Turns, then the turns between two rows, first turn first; the first pair answered
turn P:
[ 25  -3  30  31  22 -35 -31  15 -13  29 -14   8 -40   2 -10  20 -24  -7
 -13  -5 -11  12  12 -10 -26  20  -4 -16   2 -33 -10  11 -31  27 -16  12
  39 -10  36] |-> [ 11   3  36  46  17 -32 -17   9 -39  21   1  -4 -45  -7   5  24 -15   3
 -17   8  -9   1 -16  -7 -33  19   5 -17   0 -29  -4  24  21  31  -4  19
  25 -29   9]
[ 36   4  -5   2 -48 -74 -33  54   2  53 -51  16 -12  -2 -38   8 -44 -43
   3   6 -15  31  63 -55  26 -14 -42   4 -27   2 -22  -4 -58 -43  27 -21
  -5 -22  58] |-> [ 62   4  58   1 -23 -64 -17  59 -32  12 -55   8   5 -26  11  39 -30  35
 -34  -7 -39  -7 -12 -40 -16  -7 -65  13 -14   4  19  20   4 -44  73  -8
   9 -61   7]
[-30  42 -34   4 -29  19  49 -16  -3 -29  33  23  65  11 -40 -14  16 -52
  55  45  40 -12  36   6  38 -27  20  19 -21  51 -27  10  82 -41  17 -55
 -57  17  -6] |-> [ 17  12 -10 -33  17  11  14  29  60 -25 -34  69 107  32 -52 -22  -6 -26
  36 -22  23  -6  69  -2   5 -20 -24  34   5  48   8  -8 -41 -42  10 -48
 -10  49  45]
turn A:
[ 10  26 -40 -12 -26 -16 -30   5 -10 -12   6  38  18  14 -21  -2   1 -26
  62  -5  45 -32  28  32  32  -3 -41   1  19  15 -26  62  56 -23  70 -15
  -8 -13 -40] |-> [ 43  -3   1 -30   6 -22 -56  30   1 -20 -25  39  13   1  -3   8 -19  31
  34 -37  22 -31  10  30 -19   9 -68 -11  35  -6  18  64  12 -11  58  14
  31 -26 -29]
[-34  -5 -30  -4 -10 -14  -5 -12 -24  32  15 -26 -40 -11  -4  -1   2 -23
  18  29 -13  13   7 -15   5  13  24 -24 -16  -6 -24   1   6  -2 -20  -9
 -15   3  14] |-> [-27  23 -11  -3   4  -1  26  -8 -14   1  -2  11  41   5 -18   6   8 -20
  23  13  -1  -4   5 -14   5  -6  -1  12  -8  36 -13   9  26 -26  28 -34
 -22  10   7]
[ 24 -21  16   4  39  -2   1  19  46  22 -42  21  33  -2  11  -8 -29  33
  -2 -46 -12  -4  -2 -10 -30  -7  -2   9  21  14  20  -2 -53 -36  -5  17
  10   8  31] |-> [  3 -32 -10  23  -1 -13 -17  -3  27  60 -10  -6 -43 -12   9 -20 -31   0
   3 -14 -21  23   8 -19 -16   7  29 -12   0 -16  -9 -14 -53 -17 -55  34
   1   1  32]
[ -5  -1   2  11  -6   5  -2 -24 -19  -2  27 -17 -38 -14   4  -2   9  -8
  -8  27   5   7 -20   0  -3   6  26 -10 -23 -17 -14  -2  18   6   8  22
 -15 -27 -29] |-> [ -4  14   3   0   3  15  20 -20 -16 -24  15   2  10  -6  -3   5  16  -4
   1  15  12 -11 -21   1   7 -13  13  15 -22   9 -23   5  38  -9  30   3
 -26 -20 -25]
turn B:
[ -4 -66 -37  53 -75  24 -44 -13 -18  17  44   2 -21  -8 -12  12 -14  -9
  19 -14 -58 -10  -5 -12  28  26 -12  -8 -26 -77  29 -13  20  31  19 -20
 -11 -19   2] |-> [ 17 -82 -20  38 -56  17 -49  -6  -8  17  24   9 -16  -8  -5  14 -19  10
   8 -35 -70 -20 -12 -14  10  29 -30   0 -20 -77  41 -20   3  40  22  -8
   5 -25  -1]
[  9   5  -2 -11   2  12   3 -29  18 -15  19 -42 -47  29  18 -13 -14 -13
 -22  14   7   3  -2   8   4   7   3 -13 -29 -29  -3 -21  19  17 -10  -5
   4 -26   9] |-> [ 22   2  12 -21  19   9  -6 -21  27 -17   3 -29 -42  26  18 -12 -21   2
 -31   2   1   4 -10   5 -13   2 -12 -20 -21 -30   4 -18   5  20 -11   2
  15 -21  10]
[-11 -21 -34  39  49   1 -10 -39 -12   4 -77  11 -19  14 -33 -11 -26  47
  69 -15 -19  42  46  26  -6  11 -19   7  32  26  12 -21 -24   9 -15  28
  33  34  23] |-> [-11 -16 -33  36  50  10  -2 -44  -8  -2 -74  12   0  14 -35 -11 -27  41
  63 -10 -14  37  52  28   0   7 -25  14  34  34  14 -13 -19   1  -2  22
  32  25  20]
Now pairs of rows:
(2 to 3 turns a pair)
[ -3 -15  18   2   0  -7 -19  13 -13  16 -20  -5 -43   0   2  13  -7  17
 -23   7  -9  15   7  -9 -12  17   3 -22   0 -22   4   6 -30  21 -27  21
  27 -32  19] |-> [-29  18  -9  21 -24   8  11  -6 -32   0  10  -7 -14  -8  -7  11  12 -14
   1  38  12   5   9  -4  27 -12  19  -3 -15   6 -19   9  43   2  -4 -13
 -14 -28  -2] -> P then A
[ 17  54   7  43  57 -47 -10   6 -55  12  -4 -31 -67   2  50 -10  -4   9
  -6  -9 -18   8 -23  31 -45  23 -27 -72 -25 -59  10  15  16  32 -25  26
  35 -38 -28] |-> [ 12  80 -45  20  42 -44   5   7   4  22 -18  28  24  54 -19 -50 -21 -71
  44 -30  19  27  66  33  15 -13 -30 -38 -18 -15 -30   1 -39   0 -20 -33
  10  32  23] -> A then P then A
[  7  18 -14  19  46  32  26  57 -36 -25   4  85  49  27   0  -3  45  -8
  62 -36  66 -80  -6   7   1 -13 -13  62   9  49 -26  15   9 -49  23 -19
  22 -15   2] |-> [ -2  14  -1  46  38  28  22  42 -86 -25  35  36 -21   1  34   7  60  15
  41  -3  51 -81 -55   7 -21   2   2  47  -7  25 -17  25  61 -26  16   7
  22 -55 -31] -> A then P then A
[ 57  32  34 -39  26  41  17  69  36 -77 -24  25  89  32 -14  43  -9  -9
  59  15  56 -43 -80 -11 -39  49 -30  32   7  64  30  32   2 -18  40 -48
  16  22 -30] |-> [  19    7    8    9  -24   19  -18   30  -33  -31   42  -61  -97   -6
   22   41    0  -24   46   84   34  -17 -107  -21  -25   77   32  -28
  -34   -6    8   31   40   29  -29   11    5  -26  -59] -> A then P
[-19   3  51 -20  20  14   1   4 -11  -7  17  14 -25  -9  37  35  18  -4
  -5 -15 -85 -35  11  16 -19 -31   4  10  26   5  18   0   6  25  19  12
  12 -40 -27] |-> [-30  27  28 -21   8  17  18  -5  -3  -7  13  28  15   0  16  28  18 -37
  17  -6 -69 -36  38  20  16 -49   6  29  28  34  -2  -1  15   9  37 -20
  -8 -19 -23] -> P then A
[-16 -26  -2 -50   6 -24 -68   7  37 -44  26 -15 -84   9  21   8   8  -8
   6 -44  11  34  20  16 -44   8  23 -34  17 -57 -30  22 -48  19 -25  31
   2   2  39] |-> [-18  22  -3 -50  14   1 -13   0  52 -90  15  29  49  28  -7  20  17 -26
  37 -47  40   3  26  26 -12 -27   8  20  33  16 -40  31   8 -28  50 -37
 -38  23  23] -> A then A
[-34  16 -27  10  10 -10 -19 -50 -49  66  70 -39 -72 -62 -18 -34  20 -23
  21  45   3 -17  41  20  14  28   8 -30  -6 -37 -32 -17  41  14  -2  20
   2  -2   9] |-> [-16  18 -47  -9  15 -10 -18 -31  -6  73  40  -1 -11 -28 -55 -47   3 -52
  46  21  17  -6  90  19  33  15  -4  -8   9 -17 -48 -24 -18  -5  -5 -15
  10  48  51] -> P then A
[ 35  -2  48  -6   5 -18  24 -28 -35 -17  -5 -38 -37 -16 -11   3  23  30
 -54 -48  -2 -59 -51  28 -60  47 -19   2  10 -33  51  39  21   9  29  42
 -36 -13 -52] |-> [ 20  35  11  -5 -10  -7  55 -31 -10 -28   7   2  57  24 -53 -12  25 -41
 -10 -39  36 -53  -1  32   0  10 -10  40  14  23  16  30  38 -19  55 -25
 -83  31 -41] -> P then A
[ -4 -20  14  10   6  -5 -40  27  25  19 -13 -26  16  53 -31 -45  20 -86
  47  -9  17  42  -9  46  22  29  14  -1   9 -26   8 -28 -20  48 -69 -30
   0  -8  25] |-> [ 14 -17  40  -5  33   1 -31  39  42  -4 -36  -4  77  59 -29 -29  19 -55
  43 -41  18  23 -21  38   7  20 -11  16  23  -7  29 -27 -30  33 -42 -34
  15  -2  25] -> A then A
[  7  17 -25  14 -36  31  27 -11   5 -14   3   8  43  31 -29 -10  44 -28
 -11  38   8  20  14 -14  32 -25  -2  16 -20  25 -16  -8   3   5  42 -29
 -33   7   7] |-> [  3  12   7  17 -25  31  32 -17 -22 -29  13 -14  28  13  -4   8  52   4
 -25  41  -3   9 -30  -7   9 -22  -8  16 -18  20  -2   2  41  10  53 -14
 -31 -23 -19] -> A then P
[ 36  -1  12 -19   4  13  12  15  24 -17 -30  23  73  21 -32   7  11  46
  11  20  16 -60   8 -33  -8 -23 -36  22 -23  32   4 -17 -23 -39  -5  15
   9  -2  12] |-> [ 27   8  -1  -8  -9  15  17   6  20 -14 -25  23  76  18 -34   7  12  29
  20  35  30 -63  13 -33  11 -27 -24  22 -22  34 -14 -15  -5 -46   1   6
 -12   1   2] -> B then P
[ -3 -23 -49   8  12 -16 -28  17  25  49 -13   7 -52  20  -8  -7 -30 -12
  -3 -15  14  41  42  -6 -14   7  -1 -44 -34 -53   2 -25 -69  22 -68  40
  21   2  28] |-> [ 27  -8  -1 -16  61   3  -3  34  44  -4 -54  47  51  24  -1  18 -26  43
 -13 -57   9   4  19  -2 -40 -10 -43  -5  -5   1  36  -9 -64  -4   4  18
  34   7  16] -> A then P
[  18   19   -7  -23    3   37  -29   20   47  -19  -53   13   12   11
    3  -26  -33   19    3    9  -14   37    3   -3   -3   11   -2   -8
   31  -18   -8  -26 -100  -72   -9   -7   41  -25   61] |-> [-33  52 -41  20 -51  41  -6 -31  -8 -13  15 -14 -25   2   2 -26  -4 -25
  23  72   4  35 -18  -2  49   3  51 -10   4 -21 -49 -27   0 -72  -9 -26
 -10 -46  21] -> P then P
